Named turns come first, each shown by rows before and after it. Which turns, in which order, take the first row of each pair that follows to the second? Write the first one first, as in the answered first pair.
bodi:
[ 0 -2  6  7 -1 11 -3 12 -8] -> [  7  12   6   5  -7   7  -3   6 -10]
[  3   2  -6  -2   2  -5 -11   7  -3] -> [ -6   6 -10  -2  -4   0  -8  -2  -2]
[ 10  12 -11  11   6 -13  -3 -11 -13] -> [-14  -6 -15  14   7   3   1  -9  -9]
naser:
[  7   7  -1   2  10  15   9   1 -12] -> [-21 -11  -4  -2  -1   6   0   3  -2]
[ 14   2  -1   0   0  -8   2  -4 -10] -> [  3 -13  -7   6   3   0   1   0  -9]
[ 14   0  -3  15  -3  14  -4 -21   5] -> [ -5 -13  -7  14  -6  12  -9 -19   9]
[ 26   7  -3   3  20  28  19   8 -12] -> [-35 -29  -9  -5  -2  11   2  13   6]
gufog:
[ 12  12  -1  -6   1  -4   4   0 -10] -> [  1  10   8 -13  -4  -4  11   1  -1]
[  5  -8  -3  -1   4 -23 -15  18  -1] -> [-16 -11   9  -6  -7 -10  -5   7  25]
[  0  -4  -7   8  15   8   5  17 -10] -> [-11  -4   2   0  11   9  11  20  -2]
[ 21  -2  -6 -13  -2 -10  -3  -7 -12] -> [  5  -2   9 -25  -9 -12   5   0   0]
Gok:
[-10   5  14  -3 -12  14   7 -12  13] -> [-26  -4  12  -7  -9   9   4  -1  10]
[  9  35   8 -17 -12 -28  -3  -9 -10] -> [-19  12   0 -19  -6 -36  -8  13 -20]
[ -4  -5 -15   3   2   6  -4  11  -5] -> [ 10   5 -13   6   0  12  -3  -1  -1]
[14 -1 -2  4 12 26 12 -2  2] -> [ 9  7 13 -9  7 18 18  2  7]
mogik:
[18  4  2 10 21  9  7 12 -4] -> [ -3  -1 -10  12  18  18  10   8 -11]
[  1 -14 -12  17   0  15  -5 -18   8] -> [ 12  -4  -8  15  -2  10  -5 -23  13]
[-4 -2  4  0  1 -5  4  8  2] -> [-10  -1  -1   1  -2  -3   4   4   0]
[16  6 -6 10  4 15  7 -8 -7] -> [19  2 -3 10  7 14  5 -2 -7]
Pairs:
Each pair is two turns apart.
[-23  -7 -25  12  -2  16  -2  -7 -23] -> [-18  14 -16  -3 -23 -12 -11 -21 -11]  naser, gufog
[ -6  -9 -15   8   2   4  -3  -7 -10] -> [  3  -5 -13   9   4  -5  -5  -3 -14]  bodi, mogik
[  7 -15 -13  -1  26   9  11  20  -3] -> [ 20  16   5 -20   6 -20   7   6   9]  naser, naser
[ 19  -8   9   3   1 -14 -10  -3  15] -> [  7 -19   6   2   4 -18 -13   6   9]  Gok, Gok
[ 2 -3  3  3  4 17  3 -6  9] -> [14  0  8  0 10  2 -3  8  3]  bodi, gufog
[-10  -6 -22   4   9  11  -4  -8  -3] -> [ 13  18 -11  -3   5   2  -2 -15  -3]  naser, naser
[-10 -11  -1   7  11  19   4   2  -5] -> [ 14  14  -2   1   9  -1  -2  -3 -17]  gufog, bodi
[ -2   0 -15   1  -5 -16 -11  -4 -19] -> [-14  -7 -18   6  -5  -1  -6  -4 -18]  naser, bodi
[  9   9 -10  15  -2  10  -2 -17  -5] -> [23  6 -6 16  3  2 -5 -7 -7]  bodi, bodi
[ 2  0  3  4  4 13 10 -3  0] -> [-5  1  6 -2 -7  4  4 -8 10]  naser, mogik
[ -1 -10 -13   4  12   6  -1  16 -22] -> [ -7 -11 -21   7  -3  -5 -17  -4 -11]  naser, Gok
[16 -3 14 -1 11 -2  4 16  2] -> [ 9 10 18 -4 -4  8 11 -6 13]  gufog, bodi
[-13  15  -7 -10 -21  -6  -3 -17  -6] -> [ -4   0   7 -15  -8 -27 -10  16  -4]  mogik, Gok
[  7   2 -10   7   0  -9 -18 -13  -7] -> [  7   8  -3   7  -3   2 -11 -22   5]  bodi, Gok
[-15   2   1   0   9  -4  -2   8  -5] -> [-7  2 -6  9  9  7 -4 -6 -4]  gufog, gufog
[ -6  -6 -21  14  -4  14  -5 -20  -5] -> [  1   6 -18   1 -10 -18 -15 -10 -12]  naser, gufog
[ -4  11   4  -1  -4   5 -13  -3  22] -> [ 3  6 -1  8  7 21 -6  1 15]  naser, bodi
[  4   8  -6   7  -8   0 -14 -21  -4] -> [-19 -18   6   2  -1   6  -7   1   7]  Gok, bodi
[-10  11   0  -7  -9  -5   0  -8   1] -> [ -7 -16  -5   6   5   2  -4   8   0]  gufog, bodi
[ 0 -7  4  7  2 17  9 -7 12] -> [  5   6  10  -1  -4   7   7 -10  15]  naser, naser
[-17   9 -14 -10   3 -20  -9  11 -21] -> [ -8  -7  11 -11  11 -21  -6  28   2]  gufog, bodi
[10  9 28  3  5 -2 -5 12 16] -> [ 23  10  14  15  10   3 -13   2   9]  gufog, gufog
[ -3  15 -13   0  -4  -9  -2  -6 -26] -> [-24   5  -2 -10  -6  -7   7   7 -19]  naser, gufog
[ 8 -1  4 -3  3 14  8  0 -1] -> [ 4  4 -1 -3  1 13  7 -4 -5]  gufog, bodi
[ 12  -6 -12   2  15  -1  -6   9  -7] -> [  1   6 -11  -9  -4 -18 -13  -6   1]  naser, bodi
[-4 -3  0 -2 -7 -7  7 -4 12] -> [  2 -11  -9   7   0  -3   1  -3   7]  gufog, bodi
[21  7 24 -6 13  9 17 19 11] -> [ -2 -14   1   9  16  34  15  12   1]  mogik, gufog
[ -9 -19 -10   9  17   7   1  15  -9] -> [-16 -16 -15   5  -2 -15 -17   0  -1]  naser, Gok
[-31 -17  11 -17  12 -11  -4  35   2] -> [-51   1   3 -21  -9   0   2   6   3]  bodi, bodi
[-15 -14 -15  11  -3   1   7   3  -6] -> [  6   3   5  -2 -10 -25   3   3   7]  naser, mogik
[-21  -2   3  -4   5   2  14  23  -9] -> [-12   2  -2   9  -2  28  15  -7   4]  gufog, Gok
[  0 -22  -2   9   8   0 -11  10  12] -> [  2  10   5  -9  -8 -24  -9   3   9]  bodi, Gok
[-15  -6   3   0  -7  13   5  -8   7] -> [-17  -4  11  -8 -10   0   5  -1   8]  mogik, Gok
[-14   6 -11   0  -2  14   5  -4   4] -> [-10   9 -10  -8   5  -3   0  13  -7]  gufog, gufog
[ -8  -2 -16   5   4   8   1   1 -11] -> [ -1  14  -7  -6  -2  -9   1   3 -13]  mogik, gufog
[ 13   9 -15   0  -4 -14  -7  -9 -15] -> [-12  -8 -13  -5  -2 -18  -7   8 -16]  gufog, Gok
[ 21   5  -2  -3   2  -7  -5   6 -10] -> [ -3  -4 -17   0  -1   4  -4   5 -19]  mogik, mogik
[-4 16  7 -7 -3 16 18 -6 -1] -> [ 0 -6 -4 10 11 23 11  5 -9]  gufog, bodi
[-14  -4  26  -8  18   8  16  12  -6] -> [-24  -8   4   2  13  20  10  -4 -19]  mogik, Gok
[ 32  -2  10   5   8 -18  -6   7   0] -> [ 4 -8 27 -5 -4 -7  8  5 24]  Gok, gufog
[ 15  27  -7  -4  -3  -9   3  -4 -27] -> [  2  17  21 -20  -2 -16  15  19  -8]  gufog, mogik
[-11  11   7  -4 -18  -2 -10 -11  16] -> [  1  18   6  -5 -16 -10 -12 -10   9]  gufog, Gok
[24  6 18  1 14 10 10 11 12] -> [  3 -19   3  14  14  22   2   8  14]  naser, Gok
[ -5 -16  10  -5 -12  -4  -3   5  15] -> [  1 -16   9  -5  -7 -10  -6  14   9]  bodi, mogik
[-18  20  11 -20  -8  -8   8   0  -6] -> [ -2  18  18 -20   2 -19   3  15  -7]  bodi, bodi
[  8  -9   3  -2   6 -10 -10   9   5] -> [  7 -12   1   5   3   4  -7  -6  13]  gufog, gufog
[  7  -5  17   0 -10  19   3  -2   5] -> [21 -2 13  3 -3 11 -1  3 -4]  bodi, gufog
[ -9 -14   4  -2   5   1   9  20  -3] -> [ -6  -3 -15  10  -3  16   7  -9  -8]  Gok, mogik
[ -6   9  -7  -7   1 -16  -1   0 -28] -> [-25   4   8 -14  -5  -4  12   3 -12]  naser, gufog
[ 15   0   2   3   8   0 -11   7   1] -> [13  4 -3  6  6 11 -7 -2 -1]  mogik, Gok
[-11   6   7  -2 -14  -6  -2 -16  20] -> [ -3 -22   2  12   5   0  -8   2  17]  bodi, Gok
[-10  11   3  -3  -7 -15   2  -5 -11] -> [-12   0  -2   8   7   8  11  -1 -19]  naser, bodi
[17  3  8  6  2  3  1  3 12] -> [-7  5  9 -5 -8  4  7  2 14]  bodi, Gok
[-2  2 -7 -6  0 -9 -6  3 -7] -> [ -5   0  -6  -1  -4   4  -4 -10   3]  gufog, gufog
[-2 -9 -6 11  2 15 -2 -5 -5] -> [  2   2   7  -1  -9  -8  -9 -10  10]  naser, mogik
[ 2 -7 -1 16 14 14  5 -8  7] -> [ 12   6  11   3  17 -12   3   9  -1]  bodi, gufog
[  9  18  10   2  -3  20  17 -15   6] -> [-7 -1 -9 11  4 30 15 -8 -9]  gufog, bodi
[ -8 -11  -1   8  11  23   9  13  -5] -> [ 12   1   0   5  15   7   5  21 -17]  bodi, mogik
[ 10   8   7  -4   2 -15   5  23  -5] -> [-18  -1 -14   4  -1   4   9  15 -16]  naser, mogik
[-12 -10 -11  -4  -2  -3 -14   6  -8] -> [-14   0   5 -15  -9  -8  -9   3   4]  bodi, gufog
[-7  4  5  3 -4 12  6 -1  6] -> [-9 -5  2  6  4  9  3 11  0]  bodi, mogik
[-11   2  -9  -6 -10 -13  -8   1  -5] -> [ -8   6   0  -6 -14  -9  -5  -7   7]  mogik, gufog
[  2 -15   1  -4   7  -6  -3  27  -9] -> [-22  -7   3  -7 -14  15   8  -4  10]  gufog, mogik
[ 14   9   4   4  -4   2   1 -11  12] -> [  8  11   2   3  -6   6   5 -14  11]  mogik, bodi
[ 22  -6 -11  16   9   8  -8  -8  -6] -> [  5   7  19 -15   1 -15   4  13   3]  Gok, Gok
[  5   3  -1   9  -1  16   3 -15  13] -> [ -3 -13   3   9   2  13  -1  -5  18]  mogik, naser
[ -3  21  -7 -10  -8   8  12   3  -8] -> [  5   2  -7  -2   8   6   7  24 -10]  naser, bodi
[-10 -21   3  -5  -3  -7 -14  15  11] -> [-19   3   3  -9 -19   8  -1 -13  15]  naser, bodi
[ -6  -7   1  -3   5 -18  -9  13 -11] -> [-17 -17  -2   7  -1   8  -6  -6   5]  gufog, Gok
[-12  20 -12  -9   8   4  11   6 -20] -> [-14  18 -13  -4   4  18  13  -7 -10]  gufog, gufog
[ 18  -5  18   7   5   5   0 -13  25] -> [18 -4 25  1 14  5 10  4 15]  Gok, naser
[ 21  -7   1   6  12  -7 -10  10  -5] -> [  2 -11  11   5  -1  12   2  -6  20]  gufog, gufog
[ -6   5 -10   7 -16   5 -10 -25   8] -> [ 30   5   5  10   2   3  -7 -10  10]  naser, mogik
[ -9  -1  -1  -3   4 -14  -8   6  -9] -> [-17   5  -6  -2   0   0   0  -6  -8]  naser, bodi
[ 10 -11  10  -2   2  -9   4  15   6] -> [ 17 -12  -2  11   1   5   0  -1   7]  gufog, gufog
[-7 -3 -4  1 -2 13  8 -5  5] -> [ -2  -1  -3  -5   4  -4   5  13 -10]  gufog, gufog
[  8  18   5 -10   8   3   6   4 -11] -> [-16  -5   2  -7   9   3   0  16  -7]  mogik, naser
[-10 -13   0  -2  -7 -17  -7  15   1] -> [  1 -14 -14  14  -8   0 -12  -7   3]  gufog, gufog
[-16  15  13 -13  -2  18  22  -5   5] -> [-12   0 -14   9   5  28  10 -12  -8]  Gok, gufog
[  2   1   3   3  -7  12   1 -19  11] -> [ -4  -4 -13   6  -1  12  -5 -14  -9]  gufog, bodi
[ 15  19  12 -10  10   0  13  12 -14] -> [-12  23   0 -14  -1   3  15   3 -19]  Gok, bodi
[  9  -7   3   1   1 -15  -6   7  -8] -> [ -4   5  -6   0 -11  -8  -2 -12  -9]  bodi, gufog
[-17  -6 -18  19   3   5  -9  -9  -3] -> [  2 -14  -4  22  12  11  -5   0   8]  Gok, bodi
[  7  -6 -25   6  13   2  -7  11 -22] -> [ -3  13   8 -22   1 -17   7  21  -6]  gufog, naser
[ -2 -24   6   4  -4  10   0  12  18] -> [  5 -11  10   0 -14   1  -6  -1  26]  Gok, naser
[ 14 -12 -10  12  10  16   5   3   0] -> [ 11   3 -14   9  -3  17   6 -15   0]  mogik, mogik
[  9  -4  -1   2  -9 -17 -21  -8  -4] -> [ -6 -10  -9   2  -8 -13 -20  -7 -10]  bodi, gufog
[  5  17   7  -9 -12   4   9  -6   9] -> [15  3 10  1 -2 11  7 -1 16]  mogik, gufog
[ -1  11  -1  -5 -12  -2   6 -12  12] -> [-20  -8 -12  -1  -7  -5   0   0   3]  Gok, Gok
[-13  22  -6  -7   1  15  11  -8  -6] -> [-7 -2  3 -7 19  4  4 27 -6]  Gok, bodi
[-15 -21  -6  16   2   5   5  -1   4] -> [20 -9  2 18  9  2  2 -4  8]  Gok, bodi
[  3   2  -5   4  14   2   5  13 -19] -> [-19   2 -11   2   1   3   3   1 -17]  bodi, naser
[20 19 17 -6 -1 -1 17 -2  6] -> [-26 -11  10  -7 -10  -4   6   5  17]  naser, naser
[ 10  -6 -13  25  -1   8 -23 -21  -2] -> [ 26  -7  23   9  12  -3 -11  10  12]  Gok, mogik
[ 20  21  -3  -1 -14 -16  -5 -17  -2] -> [  3  -2  -1  -6  12 -11   5  29 -22]  naser, gufog
[ -4 -14  -7   0   0 -22 -16  15 -10] -> [  8   8   1  -6  -9 -27 -15   0  -6]  bodi, mogik
[-13 -21  -2   5   8   4  -1   8  10] -> [ 13  -4  -4  13   8  13  -1 -12  12]  gufog, Gok
[ 13   7  -6   0  -5  -3  -6 -17   8] -> [ 14  -5 -13   4  12   3  -3   4  -8]  gufog, naser
[ 17   9   8  -3  -3  -4   9 -17   8] -> [ 12 -12 -13  13  10   4   0  -9  -8]  bodi, gufog
[-14  -6  -4  -2   2  -3 -20  -4   1] -> [ 11   5   0  -1  11  -6 -20   0  -4]  bodi, naser
[  6   1 -18   2  -1 -25 -19   0  -2] -> [-11  -3  -7   2 -12  -4  -8 -17  23]  gufog, gufog
[ 2  1 -3 -4 10  6  4 -3 -6] -> [ -6   3  -1  -9  -2  -1   0 -10   1]  naser, mogik
[  5 -11   5   7  -2 -23 -12  10  -9] -> [ -2  -1  20  -2 -14 -20  -4   0   9]  gufog, bodi
[  9   6  -1  -4 -11 -14 -13 -10  -4] -> [ -3  -2  -4  -6  -8 -18 -17  -1  -9]  Gok, Gok
[-20   9   6  -7  -5  17  15   4  -1] -> [-26   4   7 -11  -4   6  11  13  -4]  mogik, Gok
[-11 -11 -22   3  -4  -9 -11  -5 -10] -> [  9  17  -4 -12  -5 -21  -2  -3 -10]  gufog, naser
[  5  -9  10  -5   5 -16 -22  14   3] -> [  8 -12   2  10  -2   8 -21 -12  15]  gufog, gufog
[-10   0 -11   7  -4  -4 -12  -6   0] -> [-13  -7  -8  11   0   5  -9  -1   3]  naser, bodi
[  1 -11 -12  17  -2  -3 -14  -3  -2] -> [ -3  -1   2   2 -10 -22 -14   2   2]  naser, gufog
[ 16 -12  -1  22   4   8 -10   7 -12] -> [-10 -15  20   8  -7  13   3   9  10]  gufog, gufog
[ 12   1  -8   1  14  -4   2  11 -16] -> [  0   7  -1 -10  -2 -24  -5   6  -4]  naser, naser
[ -3  -4   6  -6 -17 -10 -15  -9  23] -> [  4  -5   9  -6 -12 -14 -17  -4  23]  bodi, bodi
[18 -3  6 -4  9 -4 -6  8  2] -> [ -7  -5   2 -10  -3 -13 -11   5   5]  mogik, naser
[  5  14  13  -2 -13   7   8 -12  22] -> [ -1 -15 -18  20   3  18  -7  -4   0]  gufog, naser
[ 22  11 -10   7  21  11   5   5  -9] -> [  9  20  14 -11  10   6  17   8   9]  Gok, gufog
[  4  -5   2   4  -8   5  -6 -10  -1] -> [10 -2  8  2 -2 11  0 -5 -4]  Gok, naser
[-11  -1  10  -7   4  -7  11  16   5] -> [-14   0  -9   8  -1  14   8 -12   3]  mogik, gufog
[ -3 -15  -7  -7   0   1 -10   3  15] -> [  9 -11 -12  -4   5  -4 -15   4   7]  Gok, gufog
[19 -7  2  2 -7 -9 -5  9 13] -> [  8 -17  -2   5  -5  -7  -7  11  12]  naser, naser
[-14  -3   4  -8 -12 -23 -14  15   7] -> [-11   4   7  -9 -15 -24 -13  11   8]  bodi, mogik
[-28  -1  -6  -7  -7  -4 -13   1   3] -> [-20  -2  -7  -6   0 -12 -18  11  -5]  bodi, mogik
[  1 -18  -6   9   7  20   2   6  -1] -> [  2 -10 -11   6 -12   1 -14 -15   8]  naser, gufog
[ 11   8   5  -6  -5 -12  -1  -5   2] -> [ -8  -3   6  -9  -4 -13  -1   5   2]  gufog, Gok
[-15   2  14 -17  -3  -5   7   3   5] -> [ 14   4 -11   4   7   0  -9  -7 -16]  gufog, gufog
[  5   0   3  -9   7 -20  -8   7  -6] -> [ -6  -7 -14   0   5 -11 -11   0 -13]  Gok, mogik
[ 16 -24 -14  24   4   8 -16  -2   1] -> [  7 -10   0  17  -9  24   1 -21  19]  Gok, bodi
[ -9   1   0   8 -11   3  -2 -21 -10] -> [ -5   0  -2  10  -7   7   0 -20 -12]  naser, naser
[ -4 -15 -16  10   3  -3  -9  -5  -9] -> [  6  11  -3  -2 -11  -8  -2 -22   2]  mogik, Gok
[  5  14  -4 -12   4   4  -2  -4 -11] -> [ 3  7 -9 -5  6 15  0 -8 -9]  naser, Gok
[ 5 -5  6  5  8  3  6  9 -5] -> [ 1  1 -1  9  2 11  8 -6 -8]  mogik, Gok
